In the data rows, 128 means zero.
Here are some points, each followed by its number:
[139 123 161 193 129 160 159 161 118 120 118 142 123 106 120 147 133 107 119 116 145 138 127 128 139 132 112 120 105 143 136 120 143 112 131 123 124 130 111 145 117  83 125 116 109 138 158 101 128 129 132 125] 0
[131 132 101  78 121  90 115  99 141 123 125 136 129 149 136 116 125 175 121 135 127 155 125 122 140 133 153 112 163 169 125 122 106 140 141 138 137 150 126 129 152 149 139 128 144 112  97 148  98 127 122 131] 1
[126  85 225 177 114  80 101 166  89 140 194 112 180 116  83 115  78  72 128   3  26 111 113 139  62 139 105 122 128 141 177 174  89 187  89 162 108 120 179 100 171 150 170  41 201 171  94  51 162 190 113 144] 2
[139 221  66 170 136 169 185  84 240  98  95  49  99  68  91 175 185  81  75   7 136 215  26 255 125 112 118 215  49 148 103 118 252 186 180 114 124 127   0  85  21  65 129  69   0 213 186  64 146 193 216 179] 3
[130  98 174 203 134 158  97 162 115 110 135 128 116 116 106 124 129 143 128 130 151 109 111 136 142 111 113 135 131  98 139 136 156 113 160 101 102 110  76 118 118  88 127 134  92 117 163 133 112 148 115  95] 4
[165  38 137 110 142  48  19 122 114 136 170  84  99 149 102 133 106  51 164 132 124  41 105 161  76 128 108  95 120 123 189 220 128 118 112  98 172 124 145 125 153 177  85 133  61 165  40 120 129 126  69  90] 5
[112  75 110 112 139 187  49 178  60 104  57  78 158 146 161 105 125  56 147 143 134  58 134 118 122 131  97 114 125  47 115 152  99 171 126 106 118  72 178  88 138 165 119 182  93 108 112 131 118 141 141  86] 6
[132 100 191 162 143 166 136 100 141 114  84 155  90 144 121 138 100 105 145 140 150 139 120 179 161 108 150 135 175 173  99 157 126 107  54 121 111 106 176 178  85  76  87 125 191 124 165 159 117 134 142  80] 7
[ 69 108 160 185 157 179 122 229  44 141 116  91 152 107  93 123 158  39 109 133 146  68 112 154 107  92 105  85  67  42 134 158 152  11 126 117 102 158 158 161 153 125 108 146 109 132  98 106 189 118 161  82] 8
[124   0 168 213 140 184 160 210   0 136 107  72 125 176 163 172 201  61 125 152 134  75 164 162 101 185 109 105   0 163 207 231 163  41  65  95 123 131 251 163 173 197 152 181 147 155  88 170 169 175 192  40] 9
[119  95 159 155 115 142 103 157  86 142 135 100 124 123 120 132 139  58 140 121  84 113 137 118 130 132  99  99  94 132 150 181 128 116 128 151 142 133 190 158 133 142 130 129 139 153 103 144 114 128 123 153] 10
[160 163 171 255 122 153 234 164  96 119 112 168 117 114 144 152 141 195  83 131 204 155 146 108 127 143 126  95  52 133 145 100 136 105  95 135 117 117  96 162 124  65 126 117 139 132 176  96  88 119 160 139] 11
[145 122 105  42  99  86  93 107 112 148 166  91 125 137 117  87 123 114 171 126 121  46 111 141 125 133 115  77 173  99 114 175  77 154  98 132 109 118 194 119 138 211 144 134 128 114  74 162 123 130 126  87] 12
[ 84 188 172  44  88 109 151  98 121  71 133 110 147 113  86 153 190 186 118 169 153 143 137  72 139 121  74 110 135  44 126 198  69 215  84 185  75 137 255 229 141 173 215 140  66 126 134 111 102 163 112 122] 13
[113 154  49  18 130  97 141  59 167 119 131 146 151 148 144 108 122 218 127 138 130 166 127 120 135 126 147 145 166 140 103  77 105 150 135 134 138 137 109 122 157 162 154 141 153 106 111 149 113 130 121 140] 14
[127 160  50  11  95  60 166  60 141 150 177 140 127 126 133 120 115 172  96 138 103 127 148  87 130 140 146 130 173 162 124 119  92 164  42 134 156 139 167 150 162 162 168 135 153  83 100 158 144 111 103 162] 15
[119 132 166 229 115 149 139 181  71 140 128 120 125 122 126 148 136 107 130 133 119 127 143 109 127 136 119 106  58  87 147 126 147 102 148 139 116  96 133 168 127 107 126 126 122 145 148 128  76 132 129 155] 16
[166 157  45 154 171 108 125  56 224 100 104 204 159 164 108 139 134 176  80 110  53 203 128 137 113 115 150 247 164 148 112  61 130 129 203 130 179 119  40 128 131  50 122  91 101 124 182 122 170 138  73 232] 17
[ 61 183 177 250 172 101 125 157 145 149  93 116 129 149 159 144  85 136 107 114  91 153  99 139  98 164  69 121 101 100 126  76 150 136 136 144 193 116  40 124 129 103  95 161 123 145 186  57 153  87 106 167] 18
[114 101  45 111 182 158 143  47 190 109 104 191 174 141 144 156 120 243 100 127  96 228 128 127 138 127 152 255 156 184  86  25 143 136 223 138 163 102  18 112 142  72 130 115 124 116 181 111 131 135  91 208] 19
[169 103 145 240 136 104 214 150 170  93  86 178 109 138 151 147 154 255  90 134 220 174 117 111 132 134 147  95 102 176 172 122 138 107 125 106 137 155  49 137 119  86 129 129 131 107 156  93 105 121 155  82] 20
[140 151  91  22  86  64  91 109 116 132 160 106 115 144 112 102 119  89 141 124 110  80 103 135 133 114 151  89 172 130 126 167  89 159  69 140 139 132 225 134 146 202 141 118 164 122  80 200 127 113 128 108] 21
[ 91  97 142  51  94  54  66 145  70 122 149  78 140  75  84  82 120   0 177 100 143  22 107 165 133 103  83  10 182 104 154 214  49 103  50  87  57 117 242 130 141 237 153 159 176 101  27 197 201 121 143 160] 22
[149 222 170 255 135 132 201 153 192  85  65 180 107 109 142 123 114 214  71 132 138 219 151 110 104 144 123 129 128  58 126  28 156  90 180 118 165 114  27 151 100  52 108 148 105 134 200 126  79 128 117 179] 23
[123 133 127 181 135 110  53 129 156 116 139 152 122 121 121 131 134  45 160 132 109 112 118 164 128 141 112 170 167 100 125 131 130 130 174 117 121  94  79 112 109 103 118 121  63 133 177 119 203 135 117 153] 24
[130 161  97 137 139 160 181 111 202 127 122 168 134 161 157 177 126 242  90 128 106 215 138 118 109 138 171 201 170 226 106  67 147  91 165 148 176 128  44 121 146 121 126 133 135 126 182 111 115 103 130 139] 25
[140 119 138 130 107 155 135 167 117 143 115 133 119 131 123 128 137 120 138 163 152 125 122 127 133 130 124 127 137 143 144 161 135 129 143 125 135 106 143 113 126 132 134 133 143 122 120 134 129 131 122 128] 26
[143 107 151 200 128 123 159 165 140 112 118 139 129 148 135 161 140 143 123 112 139 136 123 123 168 106 133  99  93 153 125 152 143 107 144 122 165 151 122 131 134 103 120 110 138 130 107 124 101 106 146 108] 27
[137 143  87  50 114  71  77  93 134 157 156 140 126 127 119  95 132 122 152 129 117  81 118 134 132 126 133  90 171 116 118 150  72 157  90 144 116 110 202 122 156 175 118 134 134 132  99 167 139 137 108 138] 28
[133 151 161  14  89 122 185 101 128 102 118 101 120 161 172 119 126 164 109 111 158 149 141 121 137 110 160  58 161 171 131 143 158 156  96 146 112 178 167 134 131 163 162 134 202  75  79 161  59 121 164  91] 29
[150 179 120   4 114 133 160  99 114 161 155  92 121 117 126 110 125 112 123 129 135 121 131 112 127 121 134 105 170 114  97 148 126 171  55 155 124 137 218 134 150 180 147 131 156 130  76 148 116 124 132 133] 30
Which five points above are nearest to each new point, looking only along the 2 directions in which the numbered points spread most? Their numbers follow each, nearest first.
[141   0 151 177 190 174  30 172  71 168 125  65  95 120 103 150  81  99 102 135 142  44 123 163  52 156  48 123  18 160 184 224 228  72  54  58 133 210 152 104 126 142   1 103 175 153  48  35 106  50 156 135] 8 9 10 6 16
[ 80 169 138 187 169  88  86 143 191 176  77 112 117 106  70 137  96 150 146 154 117 162 138 148 147 177 198 138  95  83 139 101 113  97 247 181 164 134  36 136  72 136 108 113  94 116 191 103 139 145 112 110] 20 18 11 24 0
[170 107 177 238  81 162  92 159 159 111 166 129  91 145 154 186  45 120 168 137 175  72  96 187 104 156 214  17 132  96 160 142 131 185  57 168 130 120 125 194 113 200 124  95  70  41 170  91  99 215 228   3] 10 2 16 7 26
[140 182  82  23 101 119 162  59 116 157 177 127  68 159 133 119 149 157 144 154 134 100 127 112 100 131 130 117 204 137  89 130 119 147 101 127 112 157 182 138 123 186 128 118 160 140 108 132 180  91 166 100] 29 30 28 13 15
[154  89  67 117 187 123 127  95 137 106 160 172 175 150 138 185  96 160 146  74  89 125 144 129 188  44 156 235 115  89  59  53 109 110 196 144 198  42  76  78 151  81  70 117  32  80  87 141 160  95 121 131] 25 24 1 20 17
[136 128 145  69 107 136 131  92  98 138 108  97 121 146 109  96 104 179 171 149 176  85 112 135 134 116 147  89 173 123 106 153  89 140  61 119  95 131 205 155 132 191 126 156 162 119  79 169  61 123 154  55] 13 28 12 30 21
[143 144 154 170 137 158 188 154 128 149 104 154 131 102 154 150 148 175  87 116 157 179 147 111 129 132 133 150 123 174 139  78 150 135 150 136 143 155  63 149 120  79 129  95 124 126 173  86 107 114 120 145] 20 18 11 24 0
[159 130 177 157 150 112 128 115 110 117  83 149 147 109 153 127  93 152 118 144 120 175  81 107 155 179 112 142 114 144 123 172 150 133 150 167 118 153 150 164  89 110 132 105 104 192 165  88 154 180 113 146] 24 27 7 0 4
[199  93 229 180  81 110 158 179  55 172 140 101  78 173 139 101 136 123  98 146 123  87 131  96 160 117 103 119 109 168 170 171  78 116 128 115 131 162 102 123 135 134 168 142 159 133 119 147  72 122 167 137] 10 2 26 7 6
[126 145 142 172 134 132 117 147 147 135 130 140 126 115 125 137 134  88 123 127 111 136 129 131 140 129 118 144 139 138 129 134 141 124 133 137 146 116 136 145 126 100 122 115 125 138 150 121 148 125 118 165] 24 27 7 26 0
[118 148  78 124  72 130  53 131 102 116 120 105 141 142 121 176  95   0 180 192  90  70 144  93  94 132 107 117 183 114 132 123 121 121 125 152  71 102 148  49 102 151 122 103 117 139 190 141 152 102  79  85] 2 26 10 6 7
[141 143 139  60 110 138 143 120 116 149 150 114 129 122 131 126 132 101 134 129 168  99 118 127 130 128 124 112 159 140 116 149 115 153  76 136 103 126 182 132 133 150 133 121 136 119 118 137 140 126 139 113] 13 29 28 30 26
[143 165 115 149 124 110  91 150 115 119 111 145  86 143 112 140 124  71 169 146 104 137 143 146 111 144  98 182 155 132 110 107 135 143 147 128 105 106 107 103  91  80 112  95 110 148 166 117 145 126 117 124] 24 27 7 26 0
[147  66 148  53 106 160  87 140  36 172 163 125 110 108 132 130 160  48 139 138 170  75 126  70 103 142 115  31 107 193 181 244  95 153   8 108 102 179 255 148 160 227  99 149 206 117  66 184  97 136 158  77] 22 5 12 6 21
[ 85  76 155 196 106 147  82 157 126 118  89 137 120 134 132 134 129 102 143 128 119  96 128 127 145 144 112 116  72  98 152 142 140 112 152 103 125 180 102 131 119 106 154 140 116 122  99 117 139 146 129 104] 16 4 27 0 7
[134 178 147 207 135 157 160 142 164 129 121 160 130 111 128 156 133 114 106 117 128 167 129 132 134 135 124 180 139 138 111  96 157 124 138 129 141  99  81 136 121  55 120 112 110 138 192  95 170 128 125 181] 20 18 11 0 24
[146 119 147  63 126 131  91 114 102 114 134 100 115 116 114 108 137  87 158 113 133  89 100 166 132  90 120 109 179 126 113 165 122 179  97 141  95 126 144 105 110 168 148 130  85 142 151 129 127 131 140 105] 13 29 2 26 28
[158 117 139  25  79  91  58 147  55 186 197  94 108 123 121  71 126  30 164 147 124  38 127 126 135 126  95   0 149 140 133 236 101 143  35 167  91 152 255 136 146 220 116 137 157 139  56 190 143 123 147 123] 22 12 21 5 28
[135  49 186  79  97 183  99 170  50 170 171  80 111 111 109 113 133  60 145 134 181  42 119 132 119 127  95  36 109 132 157 218 130 132  32 111  56 158 237 138 123 181 121 155 121 136  97 157 110 124 161  73] 5 6 22 2 10
[ 69  55 180 169  88 164  69 197  26 198 145  63 112 118  69 128 116   0 179  81  93  42  98 122  75 120 105 144 101 153 191 223 118 111  86  94  85 148 232 149 143 175 109 103  94 152  70 105 122 119 150  84] 9 5 8 6 10
[ 85  66 177  97  80 118  67 165  82 115 138 121 134 117  96 147 166  35 160 150 141  62 116 114 142 118  68  74 109 113 194 249  81 161  64 151  70 155 255 196 133 184 163 140  88 135 114 142 152 134 115  97] 5 6 22 2 10
[ 96   3 146 155 111 184  64 204  21 150 124  74 136 118 103 128 146  16 163 143 134  18 129 133 121 137 108  95  56 119 203 217 147  92 117 113  84 145 228 144 122 180 114 144 106 151  81 164 106 118 134  63] 9 8 5 6 10
[143 127 138 145 123 114 125 127 143 119 111 134 131 139 137 129 128 182 125 125 129 146 130 118 135 131 135 118 141 157 145 125 135 135 146 129 141 146 101 133 133 135 134 126 136 112 120 135  97 126 122 134] 24 7 26 27 1
[ 92 124 122   0 109 203 103 133 156 159 155  80  74 129 111 126  84  50 172 146  98 131 145  99 178 116 106 145  95 168  54 183 150 167  61 155 192 170 181 139 152 149  65 159 180 152 153 179 158 116 148 108] 13 29 28 30 12
[143 102 161  78 116 110 164 133 102 147 155 110 117 123 126 123 136 169 122 135 164 104 136  95 126 136 135  34 118 189 158 196 133 140  40 150 123 163 212 139 149 176 132 136 169 145 101 160  87 126 148 118] 13 5 2 12 6
[122 184 128 219 167 150 128 149 176 107 108 100 113 136 132 132 139 151 121 119 139 167 126 121 159 125 119 189  93  66 130  57 169 101 210  99 135 122  51 112  89  67 163 126 112 141 196  73 131 118 123 144] 20 18 3 11 23
[148 136 137 123 129 141 152 117 144 122 122 129 132 126 131 140 126 155 121 132 141 155 125 125 131 125 135 136 148 151 118 109 140 142 147 131 127 134 106 127 128 108 140 121 120 120 146 115 126 128 120 133] 24 7 26 27 1
[127 106  74 122 149  84  16 118 148 147 144 156 141 121 124 107 127 104 166 123  79  97 123 153 137 133 120 145 181  94 122 126  64 138 166 135 128 100 112 118 120 127 106 122  81 131 150 132 165 130  90 159] 1 26 29 7 13
[134 230 176 194  55 184 163  58 222 215  86  44 176  59  92 224 166  81 125 172 145  74 106 239   5  70 153 228  38  55 136 255  48  80 152  20 124   9  63 178 147  12  51  40  25 124 151   7 230 133 110 137] 11 0 4 18 16
[ 94 102  39  67 116 182 118  65 128  80 152  90 124 136 144 102 106 133  84 191  97 213 108 135 132 117 164 249 159 147 110  64 177  71 147 102 138  69 146 135 167 111 126 172 213 124 122 206 174 175 127 117] 1 14 29 26 24
[149 143 165 196 128 112 127 138 128 129 126 142 104 145 150 128 146 170 102 132 103 138 142 113 137 127 108 154 137 149 110 137 128 142 155 126 151 133 103 129 122 100 129 119 142 154 164 119 110 119 121 178] 24 27 0 4 20
